A hidden rule labels the rows of this table. It goes by one to three of the table's principal directions, not those with the most spread.
[-0.11 -0.62 0.07 0.00 -1.26 0.34 -0.23 -0.07 0.20 -0.08 0.03 -0.01 0.24 0.30 0.18 0.23
 -0.25 0.81 0.52 -0.08 -0.40 0.74 0.07 -0.63 -0.20 0.51 0.62 0.92 -0.12 -0.32 -0.86 0.23] 2
[-0.91 0.34 1.15 -1.35 2.13 -0.57 0.18 -0.29 0.60 -0.66 0.05 0.37 1.00 0.55 0.61 0.93
 -0.15 -1.31 -1.56 0.42 -0.05 -2.33 -0.11 -0.68 -0.13 -0.72 -0.18 -0.98 0.57 -0.32 1.99 -1.27] 3
[1.01 2.00 0.25 1.85 3.23 -1.48 0.56 -0.80 1.62 1.24 -3.38 -0.87 0.61 -0.24 -1.23 -2.46
 1.26 -5.02 -1.27 -1.30 0.04 1.02 0.89 3.66 1.33 -1.40 -0.82 -3.80 0.50 0.90 -0.16 -0.37] 1
[-0.12 0.56 -0.84 0.08 0.73 -0.06 -0.93 0.18 0.09 0.59 -0.58 1.72 -1.13 -0.11 -0.07 -0.40
 0.60 0.50 0.60 0.24 0.63 0.40 -0.60 -0.72 0.13 0.26 -0.35 -1.30 0.43 0.24 0.73 -0.04] 1
[0.31 -1.09 0.30 1.27 -0.64 0.35 0.28 0.92 -1.64 -0.19 0.14 0.10 -1.00 0.73 0.56 -0.15
 -0.37 0.95 -0.23 0.20 1.60 0.02 -0.50 -0.67 1.34 -0.54 -0.51 -0.30 -0.49 -0.47 0.05 -0.35] 1
[0.37 1.57 0.52 0.33 3.33 -0.96 1.01 -1.03 3.33 0.83 -2.99 -1.47 0.98 -0.37 -1.61 -1.00
 1.40 -4.95 -1.91 -0.06 -0.06 0.34 1.56 4.73 0.34 -1.49 -0.47 -3.80 0.11 0.19 0.49 -0.80] 1
[0.49 1.19 -0.45 0.69 1.35 1.02 1.01 -0.17 0.37 1.55 0.82 -0.84 -0.76 -0.35 -0.79 0.82
 0.94 -0.36 0.71 1.61 0.96 -2.06 -0.67 1.51 -2.00 -1.28 -0.86 0.36 -0.09 -1.45 0.58 -1.11] 1
[0.84 -0.46 1.06 1.57 -0.89 -0.17 1.28 -0.15 -2.55 0.41 -0.88 -0.41 1.25 1.37 0.37 -1.15
 -0.81 -0.93 0.72 -1.57 0.88 -0.84 -0.17 -1.02 0.95 -0.91 0.22 0.59 0.39 -0.93 -0.74 -0.88] 1
[-0.78 0.51 0.29 -1.70 0.54 0.11 -0.60 -0.18 1.82 -0.21 0.67 0.58 0.94 0.87 -0.09 1.51
 -0.03 -0.06 0.08 0.94 -0.28 -0.78 0.45 -0.70 -1.44 0.07 0.67 0.64 0.37 -0.52 0.93 -0.92] 1
[0.84 -0.30 -0.33 0.77 -1.95 -0.43 -0.25 1.46 -2.81 0.06 0.51 -0.45 -0.15 0.66 0.74 -1.14
 -0.94 1.20 1.28 -2.10 -0.29 0.67 -0.23 -1.75 0.13 0.49 0.13 2.58 -0.01 0.47 -1.40 0.94] 1
[0.43 2.96 -3.14 -1.88 2.02 0.61 -1.66 -1.63 7.09 3.01 1.23 1.84 -1.47 -4.05 -2.70 2.44
 3.70 -1.55 0.42 2.25 -0.76 1.19 0.04 4.53 -3.70 0.61 -1.30 -0.17 -0.02 2.21 0.08 0.93] 1
[0.24 -0.98 -0.12 0.21 -1.60 0.59 0.27 1.18 -2.58 -0.68 1.59 -0.53 -0.90 -0.38 0.91 -0.03
 -0.77 2.39 0.56 -0.21 -0.43 -0.16 -0.46 -1.72 -0.25 0.52 -0.10 2.35 -0.57 -0.03 -0.76 0.97] 3
[-0.04 -0.57 0.28 0.24 -0.23 0.00 0.04 -0.29 -0.20 -0.26 -0.65 0.41 -0.06 -0.11 0.40 -0.75
 -0.36 -0.16 -0.14 -0.22 0.03 1.05 0.34 -0.28 0.98 0.29 0.39 -0.49 0.25 0.31 -0.66 0.29] 3
[1.21 2.30 0.64 0.89 3.27 0.10 1.06 -0.51 -0.92 0.74 1.50 0.20 0.23 -0.73 -0.95 0.15
 0.86 -3.76 -0.75 0.35 1.68 -0.78 0.29 0.40 -0.37 -2.56 -1.65 -1.01 0.91 0.27 1.89 -1.45] 2
[-0.97 -1.75 -0.19 -0.77 -2.05 0.36 -1.93 1.89 -0.26 -1.76 1.45 0.84 -1.09 1.47 1.00 1.26
 -0.95 3.53 -0.03 0.70 0.26 1.98 0.02 -2.93 0.61 1.09 0.70 0.99 -0.80 -0.04 0.31 0.58] 1
[-0.30 -0.91 1.10 0.13 -1.06 -0.54 -0.31 0.66 -0.09 -1.28 -1.07 -0.63 1.23 1.79 0.46 -0.41
 -0.86 0.04 -0.43 -1.01 -0.88 1.20 0.91 -1.09 0.90 0.29 1.02 0.13 -0.43 -0.29 -0.68 0.03] 2
[0.16 -0.20 0.94 0.73 -0.08 -0.62 0.53 -0.27 -1.11 -0.08 -1.10 -0.06 0.80 0.66 0.54 -0.88
 -0.38 -0.84 -0.33 -1.17 0.02 -0.83 -0.32 -0.23 1.05 -0.18 -0.02 -0.33 0.28 -0.05 -0.35 -0.48] 3
[-0.69 -2.09 1.76 0.32 0.70 0.07 1.00 0.01 1.18 -1.14 -2.15 -0.09 1.43 1.04 0.39 0.88
 0.32 -0.21 -2.11 0.63 -0.95 -1.74 0.11 -0.85 1.24 -0.86 0.28 -1.91 -1.43 -1.41 0.71 -0.71] 3
[0.00 -2.77 1.34 1.64 -2.90 0.85 1.08 2.27 -5.69 -1.94 1.53 -2.23 -1.25 1.65 2.28 -0.70
 -2.48 3.49 0.10 -0.53 0.95 -0.03 -0.67 -2.81 1.54 -0.04 0.23 2.44 -0.85 -1.56 -1.03 0.30] 3
[0.40 -0.09 0.71 0.27 -1.05 -0.60 0.78 -1.01 -1.03 0.27 -1.20 0.20 1.62 0.28 0.00 -0.98
 -0.38 -1.01 0.50 -1.78 -0.32 -0.66 0.01 -0.03 0.62 0.25 0.42 0.34 0.51 0.17 -0.87 -0.26] 1
[0.47 0.75 0.32 0.13 2.00 -0.72 0.55 -0.19 -0.40 0.24 -0.71 -0.78 1.01 0.14 0.11 -1.55
 -0.68 -3.15 -0.31 -1.10 0.03 1.06 1.38 -0.13 0.56 -1.17 0.42 -0.65 1.21 0.39 -0.01 0.07] 2
[0.51 0.46 0.44 1.32 1.26 0.42 1.45 -1.43 0.10 0.65 -0.55 -0.56 -0.01 -0.80 -0.61 -0.59
 0.37 -1.70 -0.43 0.96 0.96 -0.85 -0.04 2.32 0.63 -1.01 -0.54 -1.57 0.15 -0.35 -0.10 -0.77] 2
[0.50 0.37 -0.51 -0.04 -0.53 0.18 0.22 -0.63 -0.56 0.62 0.97 0.25 -0.05 -1.14 -0.35 0.13
 0.23 -0.19 0.57 -0.41 0.21 0.10 -0.31 0.22 -0.41 0.07 -0.35 0.85 0.34 0.56 -0.24 0.35] 2
[-0.09 -0.58 -0.48 -0.09 -1.44 0.07 -0.30 1.15 -1.53 -0.23 0.61 -0.07 -0.77 0.19 0.61 0.13
 -0.31 2.52 0.70 -0.35 -0.40 -0.98 -0.95 -1.13 -0.45 0.81 -0.16 1.58 -0.61 -0.17 -0.24 0.57] 3
[-0.49 1.16 -0.81 -1.42 1.78 -0.24 -0.69 -0.34 2.22 0.24 1.23 0.55 -0.36 -1.09 -0.78 1.69
 1.08 -0.50 -1.02 1.27 0.17 -1.28 -0.40 1.35 -0.98 -0.24 -0.96 -0.89 -0.03 0.75 1.95 -0.24] 2
[1.12 2.80 0.23 0.00 3.02 -0.44 1.24 -1.74 1.54 1.86 -0.27 -0.06 1.46 -1.77 -1.61 0.16
 1.94 -4.77 -0.50 -0.67 -0.39 -1.48 0.22 2.34 -1.72 -1.69 -1.30 -0.74 0.90 0.58 0.80 -0.91] 2
[0.45 0.20 -1.34 -0.28 1.12 -0.03 0.18 2.66 -2.48 -0.49 1.48 -0.25 -1.23 -0.32 -1.06 1.06
 0.99 1.87 -0.28 0.17 0.50 -2.30 -0.80 -1.68 -0.73 -1.40 -1.88 -0.68 -1.65 -0.49 3.62 0.55] 2
[-0.59 -0.74 -0.31 -0.63 -1.52 -0.14 -1.31 0.53 1.00 -0.63 -0.03 0.75 0.07 0.88 0.07 0.73
 -0.12 1.75 0.25 0.02 -0.42 0.96 0.00 -0.97 0.16 1.04 0.64 0.36 -0.53 0.14 -0.15 0.34] 1
[-0.09 -2.34 0.80 1.12 -1.15 1.38 1.35 -0.90 0.34 -0.39 -1.40 0.03 -0.82 -0.07 -0.08 -0.28
 -0.25 0.50 -0.64 1.70 1.91 1.35 0.64 1.66 2.16 -0.17 0.42 -2.22 -0.72 -1.07 -0.90 -0.49] 1
[0.41 0.03 -0.10 0.44 -0.25 0.44 0.41 0.14 -0.38 0.55 0.33 -0.33 -0.27 0.13 -0.05 -0.10
 -0.13 -0.09 0.58 0.16 0.69 0.10 0.12 0.26 -0.33 -0.36 -0.01 0.68 0.11 -0.41 -0.46 -0.25] 1
[-0.46 -1.89 0.57 -0.55 -2.61 0.78 0.49 -0.12 0.82 -0.80 -0.13 -0.58 0.10 0.01 -0.15 1.27
 0.05 1.81 -0.42 0.55 -0.23 0.27 0.18 0.99 0.06 0.86 0.44 0.53 -1.30 -0.71 -0.77 0.12] 1
[-0.13 -2.42 0.44 -1.08 -4.28 1.32 0.37 -0.03 0.63 -0.55 0.57 -0.08 0.62 -0.51 0.09 1.79
 0.10 2.62 0.66 -0.32 -1.50 1.13 0.33 -0.86 -1.18 1.51 1.02 3.15 -1.35 -0.61 -2.13 0.96] 3
[-1.96 -3.37 1.84 -1.91 -4.68 1.28 -0.41 0.53 1.13 -2.64 0.58 -0.48 1.69 2.61 1.25 2.82
 -1.51 4.86 0.22 1.20 -2.10 -0.40 0.38 -2.74 -1.04 2.14 2.56 3.33 -1.72 -2.30 -1.34 -0.33] 2
[1.24 0.44 -0.42 2.07 -0.21 -0.32 0.64 0.47 -2.58 1.03 -0.48 -0.32 -0.52 0.16 -0.02 -1.68
 -0.08 -0.26 0.98 -1.28 0.94 -0.53 -0.79 0.08 0.76 -0.59 -0.75 0.20 0.12 0.08 -0.65 0.08] 1
[-0.69 1.46 -0.17 -0.91 2.98 -0.40 -0.71 -0.16 2.98 0.24 -0.33 -0.30 0.17 0.27 -0.59 0.71
 0.73 -2.03 -1.05 1.19 -0.18 -0.01 0.63 1.24 -0.94 -0.82 -0.05 -1.83 0.43 -0.16 1.56 -0.72] 1
[-1.56 -3.11 1.60 -1.73 -5.04 1.09 -0.01 0.47 0.26 -2.31 0.86 -0.51 1.78 2.23 1.04 2.72
 -1.39 5.19 0.56 0.79 -2.07 -1.84 -0.20 -2.33 -1.17 2.18 2.08 3.90 -1.89 -2.05 -1.28 -0.31] 2
[-0.45 0.03 0.37 -0.68 0.27 -0.41 -0.26 -1.25 1.57 -0.10 -0.94 0.96 0.65 -0.60 0.04 -0.03
 0.29 -0.96 -0.67 -0.14 -0.63 0.29 0.16 0.67 0.50 0.64 0.28 -0.99 0.45 0.80 -0.24 -0.01] 3
[0.62 0.20 -1.37 0.22 -1.78 0.10 -0.70 -1.79 -0.50 0.78 0.56 1.34 -0.57 -3.07 -0.21 -1.03
 0.50 0.25 1.25 -1.42 -1.13 2.93 -0.52 -0.16 0.33 1.67 0.05 0.94 0.83 2.21 -2.06 2.27] 2
[0.08 -1.66 -0.12 0.74 -2.08 0.41 -0.23 1.63 -3.53 -1.46 1.36 -0.81 -1.81 0.20 1.18 -1.03
 -1.64 2.42 0.22 -0.46 0.94 2.52 0.14 -1.66 1.71 0.57 0.17 0.92 -0.29 0.28 -0.74 1.29] 3
[1.05 0.92 -0.33 0.85 0.27 0.17 1.19 -0.97 0.01 1.57 -0.03 -0.40 0.22 -1.23 -1.01 -0.04
 1.02 -1.42 0.42 -0.31 0.37 -1.31 -0.51 2.03 -0.71 -0.72 -0.94 0.26 -0.01 0.06 -0.38 -0.28] 1
[0.78 3.45 -0.68 0.56 3.22 -2.18 -1.14 -0.28 0.18 1.30 -0.94 0.33 1.07 0.32 -0.33 -2.29
 0.13 -3.94 0.49 -2.18 -0.69 0.38 0.27 0.13 -0.12 -0.66 -0.29 -0.72 1.99 1.82 0.29 -0.02] 1
[-0.49 -0.70 -0.26 -0.52 -1.62 -0.12 -0.83 0.22 0.23 -0.50 -0.23 0.54 -0.03 0.42 0.43 0.01
 -0.45 1.94 0.59 -0.18 -0.79 0.34 -0.19 -0.72 0.10 1.39 0.73 0.81 -0.28 0.25 -0.78 0.59] 1
[-1.12 -0.95 0.77 -3.14 -3.11 -0.09 -1.44 2.55 -0.07 -1.75 2.36 -0.19 1.14 1.76 1.11 3.21
 -0.42 3.56 0.16 -1.16 -2.63 -1.25 -0.25 -3.81 -3.12 1.55 0.67 5.10 -1.19 -0.62 0.38 0.20] 3
[0.04 0.78 -0.01 0.38 2.03 -0.47 -0.26 -0.26 0.13 0.05 -0.40 0.87 -0.74 -0.76 -0.03 -0.53
 0.64 -1.40 -1.11 0.18 0.59 0.17 -0.29 0.46 1.00 -0.51 -0.98 -2.24 0.40 0.89 1.09 -0.16] 3
[0.20 -0.23 0.56 1.02 0.07 0.74 1.03 -0.33 -0.73 0.67 -0.04 -0.47 0.13 0.72 0.18 0.12
 -0.19 -0.10 0.53 0.62 0.93 -1.30 -0.48 -0.13 -0.30 -0.88 0.04 0.33 0.14 -1.52 -0.18 -1.11] 1
[-1.05 -1.24 -0.10 -2.20 -1.22 1.07 -0.75 0.84 2.18 -0.83 1.76 0.46 -0.69 -0.02 0.08 3.00
 0.35 2.42 -0.53 1.90 -0.05 -0.03 0.17 -0.43 -1.56 0.68 0.19 1.30 -1.04 -0.56 0.75 -0.11] 3
[-0.57 0.47 -0.46 -0.70 0.60 0.08 -1.11 0.66 0.74 -0.38 1.36 0.09 -0.53 0.53 0.18 0.88
 -0.25 0.79 0.03 1.04 0.13 0.26 0.02 -0.69 -0.69 0.08 0.13 0.44 0.12 0.02 0.79 -0.11] 2
[-0.48 -1.76 0.49 -0.62 -2.90 1.03 0.01 0.06 0.52 -0.76 0.53 -0.05 0.29 0.57 0.29 1.28
 -0.51 2.43 0.52 0.66 -0.43 0.49 0.24 -0.61 -0.46 1.09 1.05 1.88 -0.89 -0.86 -1.24 0.08] 1
[0.09 -0.89 0.22 -0.07 -0.66 1.11 0.76 -0.16 0.20 -0.35 0.81 -0.13 -0.94 -1.14 -0.33 0.94
 0.47 0.63 -0.62 1.23 0.69 0.52 0.23 1.03 0.03 -0.10 -0.46 -0.21 -0.76 -0.20 -0.03 0.07] 3
[-0.37 -0.81 2.00 1.49 1.04 0.98 2.10 0.36 -1.55 -0.83 1.20 -3.60 -0.08 1.61 1.33 0.37
 -1.68 -0.12 -1.25 2.06 1.18 -2.64 -0.15 1.16 0.15 -1.76 0.07 0.80 -0.34 -2.50 -0.15 -1.76] 3
[-0.64 -1.27 -0.62 -0.55 -2.39 0.45 -1.94 1.44 -0.27 -1.24 1.53 1.20 -1.16 0.55 0.67 1.12
 -0.39 3.67 0.53 0.39 -0.36 1.90 -0.42 -2.72 0.12 1.48 0.42 1.48 -0.81 0.41 -0.21 1.04] 2
[-0.70 -2.23 0.62 0.07 -2.71 0.29 0.04 0.09 -0.12 -1.61 -0.23 -0.08 0.57 1.16 0.02 0.92
 -0.68 2.88 -0.40 0.70 0.01 -0.60 -0.25 -0.27 1.45 0.92 0.67 -0.18 -1.58 -0.67 -0.11 -0.02] 2
[0.34 1.49 -0.13 -0.14 2.42 -0.53 1.21 -1.09 1.08 1.09 -0.67 -1.29 0.54 -1.19 -0.67 -0.64
 0.50 -2.80 -0.64 0.08 -0.19 -1.76 0.26 3.08 -0.63 -0.92 -0.56 -0.98 0.58 0.25 0.30 -0.33] 3
[-0.49 -1.34 2.49 0.70 0.13 0.01 1.45 -0.98 1.81 -0.90 -3.02 -1.36 2.21 1.97 -0.18 -0.15
 -0.27 -2.14 -1.64 0.28 -0.19 0.02 1.42 1.57 1.39 -0.86 1.15 -2.23 -0.62 -1.76 -0.58 -1.57] 1
[-0.25 -0.34 -0.95 1.14 2.39 1.36 -0.28 -0.45 2.41 1.24 -1.80 2.39 -2.65 -1.67 -0.75 0.68
 2.73 0.44 -0.73 2.72 0.95 0.32 -1.21 0.51 0.26 -0.72 -1.35 -4.27 -0.81 -0.80 1.38 -0.22] 3
[-0.04 -0.31 1.26 0.40 -0.37 -0.67 1.00 -0.38 -2.45 -0.42 -0.84 -0.74 1.47 1.13 0.91 -1.23
 -1.29 -0.69 0.13 -1.59 -0.16 -1.45 -0.19 -1.01 0.85 -0.19 0.55 0.39 0.77 -0.60 -0.30 -0.61] 3
[0.24 0.77 -1.79 -0.85 -1.70 -0.37 -1.96 0.33 1.34 0.37 0.59 2.26 -0.55 -1.26 -0.88 0.75
 1.37 2.32 1.17 -0.53 -1.60 0.52 -0.82 -0.47 -1.11 2.00 -0.45 1.29 -0.80 1.92 -0.41 1.49] 2
[-1.66 -1.15 0.38 -1.49 0.46 0.87 -0.82 -1.80 4.46 -0.91 -1.06 2.39 -0.33 -0.52 -0.60 1.87
 1.02 0.46 -1.58 3.09 0.59 1.15 0.51 1.27 0.98 0.81 0.53 -3.65 -0.38 -0.10 1.15 -0.77] 2
[-1.32 -1.16 -0.39 -1.34 -0.19 0.38 -0.62 0.01 1.77 -0.67 -0.86 1.35 -1.05 -0.11 -0.27 1.25
 0.70 2.06 -0.77 1.71 0.55 -0.50 -0.39 0.52 0.43 0.80 -0.05 -2.44 -0.82 -0.51 1.62 -0.22] 1
[-0.12 0.26 0.03 -0.22 -0.34 -0.36 -0.96 0.33 -0.11 -0.49 0.74 -0.14 0.38 0.72 0.49 -0.28
 -0.90 -0.10 0.33 -0.52 -0.39 1.60 0.58 -1.16 0.07 0.38 0.76 1.10 0.60 0.55 -0.58 0.35] 2
[1.93 1.68 -0.49 1.45 -1.13 -1.09 0.78 -0.82 -1.95 1.81 -1.45 0.42 0.78 -1.32 -0.72 -2.52
 0.74 -1.50 1.71 -3.28 -1.04 -0.58 -0.63 1.33 -0.13 0.67 -0.77 1.31 0.51 1.65 -2.19 0.78] 1
Here are more rows. What is the label of each one?
[-0.55 -0.09 0.29 -1.40 -0.92 -0.50 -1.03 0.47 0.18 -0.69 0.34 0.91 0.60 0.32 0.53 0.73
 0.00 0.80 -0.06 -1.04 -1.31 0.13 -0.15 -1.85 -0.68 1.00 0.29 1.24 0.07 0.52 0.16 0.30] -> 3
[-0.35 0.29 -0.53 -0.50 0.49 0.13 -1.29 0.04 1.30 -0.10 0.49 0.99 -0.40 -0.02 -0.08 0.44
 0.19 0.01 0.13 0.55 0.00 1.95 0.39 -1.01 -0.17 0.21 0.33 -0.40 0.39 0.47 0.34 0.32] -> 2
[0.03 -0.71 -0.57 0.13 -1.62 0.08 -0.95 -0.27 -0.94 -0.68 0.94 0.87 -0.68 -1.19 0.36 -0.39
 -0.37 1.29 0.29 -0.58 -0.43 2.55 -0.15 -1.28 1.09 1.22 0.21 0.54 0.11 1.43 -0.94 1.59] -> 2
[1.13 -0.84 0.89 1.47 -0.80 0.51 1.04 0.88 -3.69 -0.66 0.77 -0.14 -0.73 -0.36 0.90 -1.40
 -0.88 -0.09 0.05 -1.03 0.74 1.59 0.47 -1.74 1.32 -0.51 -0.38 1.06 0.04 0.38 -1.10 0.55] -> 3
[0.04 0.81 -0.30 0.01 1.14 -0.47 -0.36 -0.98 0.58 0.61 -0.97 1.04 -0.18 -0.78 -0.06 -1.06
 0.32 -1.54 -0.03 -0.43 0.17 0.98 0.08 0.56 0.62 0.17 -0.08 -1.48 1.06 0.94 -0.08 0.12] -> 3
[-0.50 -1.91 0.45 -0.08 -1.74 0.79 -0.18 1.22 -0.65 -1.71 0.88 -0.48 -0.80 0.83 0.76 0.50
 -1.14 2.60 -0.34 1.11 0.21 1.16 0.59 -1.00 0.83 0.64 0.68 0.80 -1.09 -0.43 -0.52 0.44] -> 2
[0.38 1.69 -0.85 -0.27 1.76 -0.79 0.01 -0.79 1.07 1.40 -1.28 0.42 -0.10 -1.35 -0.68 -1.04
 1.05 -2.05 0.10 -0.76 -0.41 -0.40 -0.10 1.96 -0.54 0.01 -0.64 -1.20 0.81 1.01 0.10 0.24] -> 3
[0.42 -0.02 0.37 1.58 0.03 -0.04 0.40 0.63 -2.53 -0.24 0.66 -0.96 -0.54 0.71 0.64 -0.85
 -0.81 0.24 0.07 -0.27 0.86 -0.34 -0.58 -0.58 0.89 -0.65 -0.42 0.35 0.08 -0.33 -0.12 -0.24] -> 2
[-0.54 0.23 0.51 -1.10 0.94 -0.64 -0.46 0.70 -1.69 -1.07 1.23 0.55 0.18 0.61 1.15 0.00
 -1.11 0.00 -0.53 -0.42 0.23 -0.79 -0.04 -2.30 0.36 -0.12 -0.02 0.41 0.88 0.49 1.41 -0.28] -> 3
[-0.38 -0.87 -0.05 -0.04 -0.92 0.32 -0.59 0.45 0.05 -0.60 0.35 0.29 -0.65 0.43 0.40 0.33
 -0.40 1.39 -0.03 0.57 0.38 0.95 0.00 -0.58 0.55 0.51 0.30 0.06 -0.32 -0.05 -0.18 0.18] -> 1
[0.19 0.30 0.82 0.69 0.95 -0.71 0.33 0.01 -1.78 -0.25 -0.81 0.08 0.33 0.54 0.79 -1.53
 -0.70 -1.40 -0.35 -1.16 0.28 -0.09 0.05 -0.83 1.21 -0.45 -0.07 -0.75 0.88 0.26 0.06 -0.37] -> 3
[0.32 -0.84 -0.09 1.08 -0.88 -0.30 -0.48 0.75 -1.64 -0.39 -0.43 0.65 -0.33 0.75 0.42 -0.95
 -0.55 0.64 0.22 -0.97 0.65 1.44 -0.09 -1.70 1.73 0.03 0.09 -0.43 -0.10 0.35 -0.26 0.47] -> 1
[0.14 0.66 -0.42 -0.04 0.57 -0.10 -0.49 0.20 0.13 0.05 0.58 0.08 -0.47 -0.31 -0.02 -0.28
 -0.05 -0.23 0.12 0.14 0.01 0.77 0.23 0.07 -0.16 0.07 -0.10 0.16 0.29 0.64 -0.05 0.33] -> 2
[0.18 -1.59 -0.38 -0.36 -4.00 0.28 0.25 -2.24 0.48 -0.01 -0.36 0.86 1.50 -1.69 -1.19 0.78
 0.65 1.21 0.72 -1.29 -1.10 1.11 -0.37 0.41 0.63 1.60 0.58 0.55 -0.71 0.68 -1.36 1.32] -> 2
[-0.28 0.10 0.12 -0.11 -0.28 -0.51 -0.53 0.45 -0.51 -0.48 0.18 -0.06 0.55 1.11 0.39 -0.01
 -0.60 0.68 0.23 -0.38 -0.38 -0.68 -0.25 -1.06 0.05 0.28 0.34 0.60 0.03 -0.07 0.23 -0.14] -> 2
[0.23 0.32 0.84 0.83 0.74 -0.14 0.44 0.30 -0.98 -0.24 0.79 -1.24 0.79 1.25 0.38 -0.01
 -0.81 -1.12 -0.28 -0.12 0.46 -0.57 0.16 -0.64 0.10 -1.21 0.06 0.69 0.30 -0.64 0.20 -0.81] -> 2
[-0.31 -0.19 0.09 -0.24 -0.35 -0.07 0.17 -0.04 0.06 -0.29 0.21 -0.75 0.37 0.38 0.07 0.32
 -0.38 0.61 -0.05 0.29 -0.24 -1.07 -0.16 0.40 -0.19 0.17 0.25 0.43 -0.26 -0.37 0.08 -0.13] -> 2
[0.65 -1.01 0.35 0.22 -1.21 0.21 -0.25 -0.96 -0.05 -0.03 -2.18 3.02 -0.25 -1.82 0.09 -1.72
 0.80 -1.00 0.17 -1.73 -0.71 4.42 1.08 -1.44 1.70 1.20 0.37 -1.26 0.48 1.77 -1.94 1.42] -> 3
[0.15 -0.03 -0.09 0.44 -0.60 -0.24 -0.31 0.88 -1.35 -0.44 0.60 -0.63 -0.17 0.67 0.37 -0.45
 -0.70 0.69 0.35 -0.55 -0.05 0.46 -0.02 -0.83 0.23 0.09 0.11 0.91 -0.06 0.08 -0.27 0.34] -> 2
[-0.61 1.56 -0.67 -2.01 1.29 -0.72 -1.22 -0.77 3.20 0.75 -0.39 1.18 1.11 0.02 -0.59 0.75
 0.65 -1.18 0.36 0.11 -1.07 -0.43 0.43 0.39 -1.66 0.56 0.56 -0.01 0.89 0.62 0.62 -0.31] -> 1
[1.06 1.21 -0.49 1.69 2.19 0.20 1.72 1.09 -2.62 1.44 0.22 -2.40 -1.44 -0.42 0.27 -1.49
 -0.05 -0.87 0.48 0.03 0.77 -2.36 -0.73 1.30 -0.99 -1.68 -1.26 0.51 0.20 -1.03 0.07 -0.23] -> 3
[-0.22 -0.72 0.05 0.77 0.11 0.39 -0.11 -0.28 0.69 -0.03 -0.86 0.71 -0.43 0.25 -0.26 0.24
 0.49 0.39 -0.37 0.92 0.75 0.39 -0.28 0.03 1.01 -0.26 -0.09 -1.85 -0.45 -0.53 0.42 -0.33] -> 2
[1.19 -0.75 0.00 1.69 -1.10 -0.54 0.86 -0.37 -0.55 0.21 -1.44 -0.93 0.92 -0.10 -0.49 -1.79
 -0.49 -1.22 0.04 -1.45 0.02 1.36 0.88 1.38 2.01 -0.19 0.34 -0.29 -0.45 0.83 -1.91 0.91] -> 2
[-0.32 -0.76 1.05 0.10 -0.84 0.03 0.61 -0.81 0.28 -0.44 -0.92 -0.25 0.91 0.39 0.36 -0.09
 -0.37 0.00 -0.38 -0.08 -0.47 -0.58 0.04 0.49 0.52 0.43 0.57 -0.01 -0.15 -0.40 -0.86 -0.41] -> 3
[-0.54 -0.46 -0.66 -0.73 -1.23 -0.54 -1.83 0.46 0.48 -0.63 -0.33 1.37 -0.53 -0.03 0.56 -0.41
 -0.23 1.40 0.28 -0.80 -0.89 2.33 0.05 -1.38 0.67 1.68 0.60 0.13 0.15 1.31 -0.67 1.25] -> 3
[-0.01 -0.56 0.58 0.14 -1.27 -0.14 0.41 1.13 -2.35 -0.99 1.01 -1.41 0.37 1.41 0.57 -0.05
 -1.36 1.28 0.22 -0.53 0.28 -0.95 -0.02 -0.91 0.22 -0.09 0.25 1.56 -0.36 -0.65 0.08 -0.23] -> 1
[0.48 0.09 -0.95 0.40 -1.62 -0.80 -1.57 -0.12 0.83 -0.10 -1.13 1.60 0.05 -0.51 -0.39 -1.35
 0.24 0.66 0.80 -1.36 -1.31 2.81 0.38 -0.16 1.15 1.81 0.51 0.00 -0.23 2.19 -1.83 1.68] -> 2
[1.46 -2.12 2.02 4.97 0.43 1.93 3.53 1.45 -5.85 -0.35 -0.01 -3.58 -2.12 1.06 1.78 -2.57
 -1.88 -0.07 -0.44 1.04 2.78 0.02 0.00 -0.18 2.44 -2.79 -0.58 -0.04 -0.64 -2.76 -1.81 -0.80] -> 3
[0.58 -0.70 1.75 3.05 2.44 0.99 2.53 -0.29 -2.64 0.07 -1.18 -1.98 -1.38 0.04 1.39 -2.56
 -1.11 -2.27 -1.13 1.10 1.97 0.39 0.46 1.09 2.16 -2.07 -0.31 -2.02 0.69 -1.42 -1.06 -0.95] -> 3
[0.75 0.80 -0.09 0.70 0.88 -0.14 1.26 -0.18 -1.66 0.96 -0.06 -0.59 -0.23 -0.83 0.00 -0.91
 0.16 -0.85 0.27 -0.54 0.35 -2.04 -0.65 0.98 -0.30 -0.64 -0.89 0.24 0.33 -0.02 0.00 -0.22] -> 3
